128 stands for zero in the data rows.
Here is a table of points, one per row:
c(140, 145, 174, 121, 129, 125, 136, 168, 166, 98, 126, 163, 126, 170, 130, 156, 103, 95, 136, 105, 100, 123, 131, 136, 81, 167, 110, 129, 172, 134, 125, 88)
c(132, 162, 169, 123, 140, 118, 167, 149, 131, 97, 134, 141, 135, 164, 117, 139, 127, 86, 100, 103, 99, 129, 159, 163, 115, 169, 91, 115, 130, 123, 130, 122)
c(114, 81, 122, 114, 122, 105, 94, 149, 153, 105, 202, 124, 87, 131, 151, 167, 138, 179, 187, 187, 125, 117, 115, 117, 151, 179, 129, 67, 136, 112, 99, 64)
c(136, 136, 54, 145, 132, 133, 152, 85, 72, 174, 77, 116, 152, 77, 114, 71, 147, 128, 78, 115, 196, 139, 118, 103, 140, 32, 181, 161, 86, 140, 140, 199)
c(124, 171, 140, 118, 137, 130, 174, 136, 125, 142, 99, 141, 158, 147, 111, 104, 116, 64, 87, 97, 118, 130, 158, 156, 99, 110, 111, 158, 115, 154, 132, 157)
c(128, 139, 166, 119, 127, 119, 135, 147, 151, 109, 138, 140, 124, 154, 132, 142, 110, 102, 131, 128, 100, 124, 141, 146, 112, 160, 100, 119, 148, 132, 116, 102)
c(110, 131, 141, 66, 134, 125, 105, 135, 166, 143, 171, 121, 134, 159, 128, 161, 133, 102, 125, 152, 64, 135, 157, 151, 122, 167, 92, 95, 139, 161, 128, 86)
c(124, 165, 88, 107, 149, 135, 170, 116, 116, 167, 88, 137, 177, 130, 105, 93, 133, 76, 73, 100, 129, 143, 145, 145, 104, 81, 135, 154, 104, 161, 144, 172)
c(111, 155, 79, 69, 142, 128, 129, 104, 123, 184, 144, 112, 167, 133, 115, 140, 145, 105, 100, 134, 99, 142, 162, 150, 122, 114, 110, 115, 119, 174, 142, 132)
c(155, 95, 172, 255, 108, 137, 154, 172, 93, 58, 62, 198, 89, 94, 129, 71, 69, 145, 155, 42, 193, 107, 59, 101, 103, 102, 152, 205, 123, 66, 124, 206)
c(118, 154, 135, 93, 138, 137, 135, 132, 155, 124, 138, 133, 141, 170, 119, 144, 127, 86, 118, 131, 82, 139, 151, 154, 108, 153, 93, 118, 130, 152, 122, 112)
c(104, 95, 69, 92, 118, 118, 78, 81, 139, 157, 186, 83, 122, 114, 147, 164, 160, 184, 158, 179, 122, 134, 137, 105, 172, 125, 138, 69, 112, 136, 103, 84)
c(138, 142, 39, 102, 156, 133, 116, 102, 109, 178, 101, 80, 145, 73, 121, 124, 175, 180, 120, 143, 118, 129, 149, 135, 170, 94, 152, 140, 113, 156, 145, 138)
c(135, 163, 182, 160, 130, 141, 162, 160, 127, 93, 91, 180, 136, 160, 109, 105, 99, 70, 107, 93, 126, 125, 127, 152, 90, 134, 109, 178, 136, 141, 140, 168)
c(89, 85, 79, 92, 128, 128, 86, 86, 112, 192, 167, 90, 133, 86, 142, 113, 183, 165, 128, 143, 146, 143, 133, 109, 189, 94, 183, 91, 124, 132, 131, 103)
c(131, 57, 136, 180, 93, 107, 45, 121, 112, 93, 185, 95, 56, 57, 165, 165, 127, 255, 208, 192, 179, 81, 69, 72, 203, 143, 159, 79, 134, 47, 88, 61)
c(151, 68, 216, 255, 82, 116, 91, 188, 109, 22, 128, 164, 37, 95, 153, 132, 71, 214, 216, 108, 190, 93, 46, 72, 135, 149, 145, 148, 158, 24, 88, 94)
c(102, 119, 153, 87, 119, 139, 108, 152, 167, 113, 184, 127, 110, 170, 146, 184, 109, 118, 162, 152, 75, 114, 144, 139, 151, 187, 93, 94, 148, 145, 121, 77)
c(151, 137, 60, 128, 148, 135, 141, 104, 99, 156, 81, 118, 145, 88, 125, 109, 131, 129, 102, 120, 167, 135, 136, 91, 95, 79, 171, 133, 131, 153, 146, 149)
c(119, 126, 124, 91, 140, 104, 159, 88, 116, 156, 102, 96, 151, 116, 130, 133, 168, 119, 76, 132, 145, 160, 137, 123, 134, 123, 128, 138, 90, 146, 159, 164)
c(140, 155, 196, 169, 136, 142, 179, 170, 124, 83, 69, 181, 125, 154, 109, 102, 79, 63, 103, 66, 129, 128, 122, 146, 77, 129, 107, 189, 140, 123, 132, 167)
c(203, 153, 171, 111, 124, 175, 137, 134, 171, 151, 101, 111, 162, 194, 128, 94, 124, 86, 147, 141, 101, 131, 132, 164, 84, 166, 115, 143, 161, 81, 167, 176)
c(127, 117, 15, 139, 129, 126, 126, 52, 58, 203, 88, 90, 158, 53, 124, 71, 165, 166, 84, 143, 213, 137, 117, 81, 165, 10, 199, 141, 69, 136, 135, 200)
c(133, 111, 127, 178, 115, 122, 122, 129, 109, 109, 119, 133, 107, 107, 133, 113, 121, 151, 140, 120, 163, 119, 101, 105, 136, 109, 146, 143, 125, 102, 118, 130)
c(105, 114, 157, 112, 117, 122, 107, 138, 149, 107, 157, 111, 114, 147, 120, 159, 124, 144, 152, 137, 100, 140, 118, 143, 136, 163, 105, 113, 142, 120, 123, 86)
c(121, 155, 113, 81, 143, 130, 142, 117, 137, 151, 135, 131, 152, 151, 118, 126, 136, 87, 97, 128, 95, 138, 153, 151, 119, 128, 111, 122, 121, 164, 132, 129)
c(115, 124, 177, 112, 119, 125, 107, 142, 166, 92, 180, 140, 113, 161, 136, 174, 135, 141, 165, 164, 83, 121, 139, 146, 143, 190, 92, 99, 150, 141, 124, 90)
These points spread out most along one direction. Take the direction at right angles to it along which they spread out most. Go by this last direction. For each point below, how far along it does it lie, from 0 to 99? 50 is the average, and the first point above lies past it. One standard deviation of the points above along it is 16.
c(151, 68, 216, 255, 82, 116, 91, 188, 109, 22, 128, 164, 37, 95, 153, 132, 71, 214, 216, 108, 190, 93, 46, 72, 135, 149, 145, 148, 158, 24, 88, 94) -> 30
c(114, 81, 122, 114, 122, 105, 94, 149, 153, 105, 202, 124, 87, 131, 151, 167, 138, 179, 187, 187, 125, 117, 115, 117, 151, 179, 129, 67, 136, 112, 99, 64) -> 42
c(138, 142, 39, 102, 156, 133, 116, 102, 109, 178, 101, 80, 145, 73, 121, 124, 175, 180, 120, 143, 118, 129, 149, 135, 170, 94, 152, 140, 113, 156, 145, 138) -> 37
c(135, 163, 182, 160, 130, 141, 162, 160, 127, 93, 91, 180, 136, 160, 109, 105, 99, 70, 107, 93, 126, 125, 127, 152, 90, 134, 109, 178, 136, 141, 140, 168) -> 67
c(131, 57, 136, 180, 93, 107, 45, 121, 112, 93, 185, 95, 56, 57, 165, 165, 127, 255, 208, 192, 179, 81, 69, 72, 203, 143, 159, 79, 134, 47, 88, 61) -> 14
c(203, 153, 171, 111, 124, 175, 137, 134, 171, 151, 101, 111, 162, 194, 128, 94, 124, 86, 147, 141, 101, 131, 132, 164, 84, 166, 115, 143, 161, 81, 167, 176) -> 67
c(140, 155, 196, 169, 136, 142, 179, 170, 124, 83, 69, 181, 125, 154, 109, 102, 79, 63, 103, 66, 129, 128, 122, 146, 77, 129, 107, 189, 140, 123, 132, 167) -> 68
